[[121 137 115 133 135]
 [125 143 123 134 136]
 [126 142 121 135 133]
 [143 124 123 130 105]
 [124 144 122 132 134]
 [125 140 139 117 129]
 [116 113 118 122 130]
 [115 111 116 124 131]
 [142 122 125 129 106]
 [134 116 140 136 139]
 [133 117 141 135 139]
 [141 122 124 128 106]]
->
[[121 115 135]
 [125 123 136]
 [126 121 133]
 [143 123 105]
 [124 122 134]
 [125 139 129]
 [116 118 130]
 [115 116 131]
 [142 125 106]
 [134 140 139]
 [133 141 139]
 [141 124 106]]

[[128 128 136 128 128 128 128 132 128 144]
 [128 128 129 128 128 128 128 132 128 128]
 [128 135 128 131 133 128 128 135 133 128]
 [128 128 131 128 128 128 128 147 128 129]
 [128 128 132 130 128 130 130 128 128 128]
 [128 128 128 128 130 137 128 128 131 128]
 [128 128 128 128 140 128 136 128 131 142]
 [128 131 137 128 128 133 128 128 128 128]
 [129 128 128 133 131 155 128 131 128 128]]
->
[[128 136 128 128 128]
 [128 129 128 128 128]
 [128 128 133 128 133]
 [128 131 128 128 128]
 [128 132 128 130 128]
 [128 128 130 128 131]
 [128 128 140 136 131]
 [128 137 128 128 128]
 [129 128 131 128 128]]

[[134 124 135]
 [113 115 147]
 [110 113 146]
 [105 123 131]
 [107 113 131]
 [ 99 127 125]]
->
[[134 135]
 [113 147]
 [110 146]
 [105 131]
 [107 131]
 [ 99 125]]

[[149 145 114 145 108 115 120 112 147]
 [148 143 116 144 129 108 108 114 144]
 [140 146 148 144 109 117 123 145 116]
 [109 110 135 109 135 141 135 140 132]
 [142 143 119 146 116 145 151 114 114]]
->
[[149 114 108 120 147]
 [148 116 129 108 144]
 [140 148 109 123 116]
 [109 135 135 135 132]
 [142 119 116 151 114]]

[[127 118 116 115 115 114 118 146 119 120 116 116 129 127 114 114]
 [127 117 117 116 113 113 118 153 119 117 115 115 128 122 115 112]]
->
[[127 116 115 118 119 116 129 114]
 [127 117 113 118 119 115 128 115]]

[[130 133 114 128 116 138 119 130 137 139 142 125 143 124 126]
 [126 119 141 124 136 110 133 121 114 131 127 115 123 129 129]
 [130 134 119 143 130 147 116 141 140 130 129 130 125 134 128]
 [116 117 129 138 144 122 126 140 127 134 137 116 119 135 131]
 [127 132 138 132 144 122 133 137 126 117 111 133 114 135 127]
 [119 131 117 135 138 135 127 150 141 125 130 134 126 132 128]]
->
[[130 114 116 119 137 142 143 126]
 [126 141 136 133 114 127 123 129]
 [130 119 130 116 140 129 125 128]
 [116 129 144 126 127 137 119 131]
 [127 138 144 133 126 111 114 127]
 [119 117 138 127 141 130 126 128]]

[[133 137 128 127 133 132 126 115 138 136 128 133 127 123 127 132]
 [126 122 126 127 132 131 130 154 126 133 128 123 115 120 130 121]]
->
[[133 128 133 126 138 128 127 127]
 [126 126 132 130 126 128 115 130]]

[[110 129 137 126 143 145 141]
 [113 130 131 107 141 146 125]
 [139 114 133 151 118  99 115]]
->
[[110 137 143 141]
 [113 131 141 125]
 [139 133 118 115]]

[[123 126 127 128 139 133 138 122 122 134 132]
 [114 123 142 134 138 129 137 136 100 136 114]
 [135 130 117 124 127 131 127 118 145 126 140]]
->
[[123 127 139 138 122 132]
 [114 142 138 137 100 114]
 [135 117 127 127 145 140]]
